One turn sends every row of this set to another row. A few are shown first. Where does it send the rows asked after them?
Kipo: [ 1.28,  0.37, -0.01, -0.57, -0.27, -1.18, -2.01, -0.49, -1.46,  2.17,
  1.56, -2.30,  0.28,  1.40, -1.43]
Zezep: [ 2.08,  0.04,  1.25, -1.26,  1.52, -0.10, -2.09,  0.91,  0.76,  0.35,
  2.61,  0.44, -0.89,  0.31, -0.96]
Gizu: [-0.07, -1.68,  1.03, -0.16, -1.21, -0.78, -0.52, -1.17, -2.91,  1.57,
  1.29, -0.33, -0.29, -0.56, -0.11]
beve: [ 0.81, -0.31,  0.60,  1.21, -1.97, -0.87, -0.73,  1.03, -0.24,  0.47,
  0.75,  0.73, -1.35, -1.93,  0.48]
Kez: [ 1.97, -0.06,  0.32,  2.29,  1.58, -1.92, -1.25,  0.90, -0.39, -0.38,
  1.52, -0.22,  0.86,  0.96, -0.67]
radu: [ 0.18, -0.34, -0.44,  2.27,  0.20, -1.20, -1.24, -1.24, -0.64, -0.06,
  2.43,  0.62, -2.44, -0.72, -0.80]
noguf: [ 0.60,  2.89,  0.63,  0.15, -0.39, -1.30, -1.53,  0.21, -1.16,  0.63,
 -0.10, -0.37, -1.17, -2.67, -0.31]
vaf: [-0.83, -0.92,  2.18,  0.05, -0.32, -0.28, -0.83, -0.98, -1.88,  0.79,
 -2.03, -1.02, -1.92, -0.06, -0.83]
Ket: [ 2.08,  0.40,  0.25,  0.22,  0.56,  2.21, -1.54, -1.77,  0.07,  0.73,
  1.01, -1.40,  0.14,  1.45, -0.07]
posi: [ 1.12,  0.78,  1.51,  1.43, -0.20,  0.68, -3.09, -0.07, -2.73, -1.47,
  0.15, -0.06, -1.84, -1.09, -0.27]
Nop: [ 1.28, -1.09,  1.38,  0.42, -0.53, -0.70, -0.74, -0.01, -3.49, -0.91,
  0.97, -0.70, -1.84, -1.55,  0.11]
nov: [ 0.46, -0.45, -0.10,  0.55,  2.33, -0.28, -2.04, -0.54, -1.15, -0.02,
 -0.40, -0.31, -2.51,  2.56, -0.44]
kiko: [ 1.22, -0.39,  1.39, -0.13,  1.00, -1.18, -1.39, -0.15, -0.65,  0.26,
  0.23, -0.08,  1.92,  2.42, -0.29]
buta: [-0.90, -0.12,  0.44,  0.36, -0.16, -0.72, -1.70, -2.25, -1.44,  0.07,
  0.84, -1.80, -1.81, -1.59,  1.89]
Bel: [-1.47, -0.16, -0.24, -1.09,  1.37,  1.49, -0.84,  0.11, -0.20,  1.11,
  1.38, -0.81, -0.47,  0.88,  0.56]
bagu: [ 0.13, -0.52,  1.82,  0.57,  0.96,  0.50, -1.09, -0.39, -0.63, -1.99,
 -1.46,  0.38, -1.43, -1.17,  0.30]
Zisa: [-0.35,  0.26,  3.26,  1.22,  0.28, -0.05, -2.29, -0.02, -1.46,  1.87,
  1.21,  0.64, -2.24, -0.28,  0.02]
fiva: [ 1.02, -0.37,  0.01,  0.72,  0.91, -2.23, -0.25, -0.59,  0.63,  2.58,
  1.45, -0.99,  0.25,  0.67, -0.45]
zera: [ 1.81, -0.82,  0.16, -0.78,  1.32, -0.91, -2.44, -2.77,  0.43, -0.13,
 -0.40, -1.17, -0.11,  0.68, -0.56]
larin: [ 0.20, -0.57,  0.37,  0.18,  0.67, -1.55, -4.36, -0.35, -0.12,  1.08,
  1.19, -0.94, -0.29,  1.60, -1.47]
vapeb: [ 2.33,  0.41, -0.69, -0.54,  0.26,  0.62, -2.40, -1.56, -0.04,  1.32,
 -0.06, -0.04, -1.59,  1.67, -0.54]
sud: [ 1.39,  0.36,  1.66,  1.55,  2.34, -0.79, -2.81, -0.78,  0.95,  1.21,
  0.06, -1.67, -0.87,  0.14,  1.62]
dulal: [ 1.36,  2.02,  1.06,  2.87, -0.50, -1.25, -0.37, -0.67, -1.18, -0.40,
  1.04,  0.01, -1.31, -0.39, -1.50]
Pevu: [-0.74, -0.47, -0.39,  0.69, -1.49, -0.41, -0.70, -0.73, -0.27,  1.39,
 -0.19,  1.07, -1.97,  0.35, -0.04]
zuba: [-0.97, -0.07,  1.50, -0.69,  1.89,  0.90, -0.69, -0.79,  0.67,  2.50,
  0.77, -1.63, -1.05,  0.08, -0.77]
dapig: [-0.47, -0.67,  2.64,  1.17,  0.06, -1.77, -0.72,  0.61, -1.77,  0.40,
  1.53, -1.20,  0.81, -1.75, -0.50]
Tenez: [ 1.19,  0.33,  1.38, -0.76,  0.35,  0.11, -2.04, -0.09, -0.97,  1.13,
 -1.86, -2.01,  0.74,  1.32,  0.37]
Buku: [ 2.71, -1.02,  1.14,  0.28,  1.85, -1.35, -1.76, -0.58,  0.25, -1.00,
 -0.02, -1.64,  0.77, -1.54, -0.56]
mabog: [-0.37, -0.53,  0.64,  0.18,  2.50,  1.03, -0.41, -1.76, -1.41,  1.82,
  1.48, -1.42, -0.75,  0.96,  0.68]
vof: [ 1.03,  0.50,  0.67, -0.05,  0.24,  1.27, -2.26, -1.18, -0.07,  1.20,
  1.89, -3.01, -0.36,  0.96, -1.89]
Gumam: [ 0.33,  0.26,  1.84,  2.49, -0.28, -1.39, -0.65, -0.27, -1.32,  0.02,
 -0.93, -1.30, -2.98, -0.97, -0.57]
baf: [ 1.32, -0.47, -0.13,  1.07,  1.80, -0.96, -3.96,  0.70, -0.03, -1.30,
  0.36, -0.87, -1.49,  0.04, -1.35]
tupe: [ 0.84, -1.88,  1.23, -2.23,  1.12, -0.23, -2.35,  0.46, -0.80,  0.48,
 -0.15, -1.50,  0.46, -0.69,  0.30]
Parot: [ 0.71,  0.40,  0.18, -0.39,  1.99, -1.47, -0.92, -0.21, -1.29, -1.52,
  1.52, -2.89, -0.26,  1.14,  0.25]
vur: [-0.88,  1.58,  1.26,  0.63,  2.49, -0.70, -1.38,  1.50, -0.65, -0.51,
  1.41, -0.30, -1.07, -1.99, -0.56]
Zedop: [ 0.60,  0.86,  1.38,  0.94,  3.01, -0.82, -1.29, -0.81, -0.97,  0.41,
  1.93, -0.55, -1.56, -2.88, -0.17]
Peve: [ 1.06,  0.87,  1.08,  0.81, -1.52, -0.89, -1.41, -0.34, -0.75, -0.67,
  0.69, -1.30,  0.44, -2.98, -0.07]
Tivav: [ 0.14,  1.27,  0.23,  1.25,  2.77, -0.42, -0.36,  0.13, -1.15, -0.80,
  1.40,  0.31, -0.58, -1.67,  1.33]
zib: [ 1.50,  2.85,  1.37,  1.11,  0.82, -1.35, -0.89, -0.98, -2.71,  0.64,
  0.22, -0.22, -1.65, -1.60, -0.62]
mig: [ 0.55,  0.93,  0.97,  0.38,  0.10,  1.69, -1.91,  0.21, -0.12,  0.54,
  0.50, -2.38,  0.81,  1.87, -0.32]
sus: [ 1.00,  2.33,  0.36,  0.23,  0.08, -0.44, -2.17,  0.20, -3.14, -0.18,
  0.59,  0.42, -1.08, -1.81,  0.92]
fiz: [-0.27,  0.86,  1.64, -0.92, -0.47, -0.68,  1.53, -0.27, -0.70, -0.63,
  1.05,  0.36, -1.04, -0.17, -0.40]

baf goes to Pevu
bagu goes to nov
posi goes to vapeb
And these:
vof goes to noguf
Gumam goes to larin
zuba goes to vur
Zezep goes to fiz

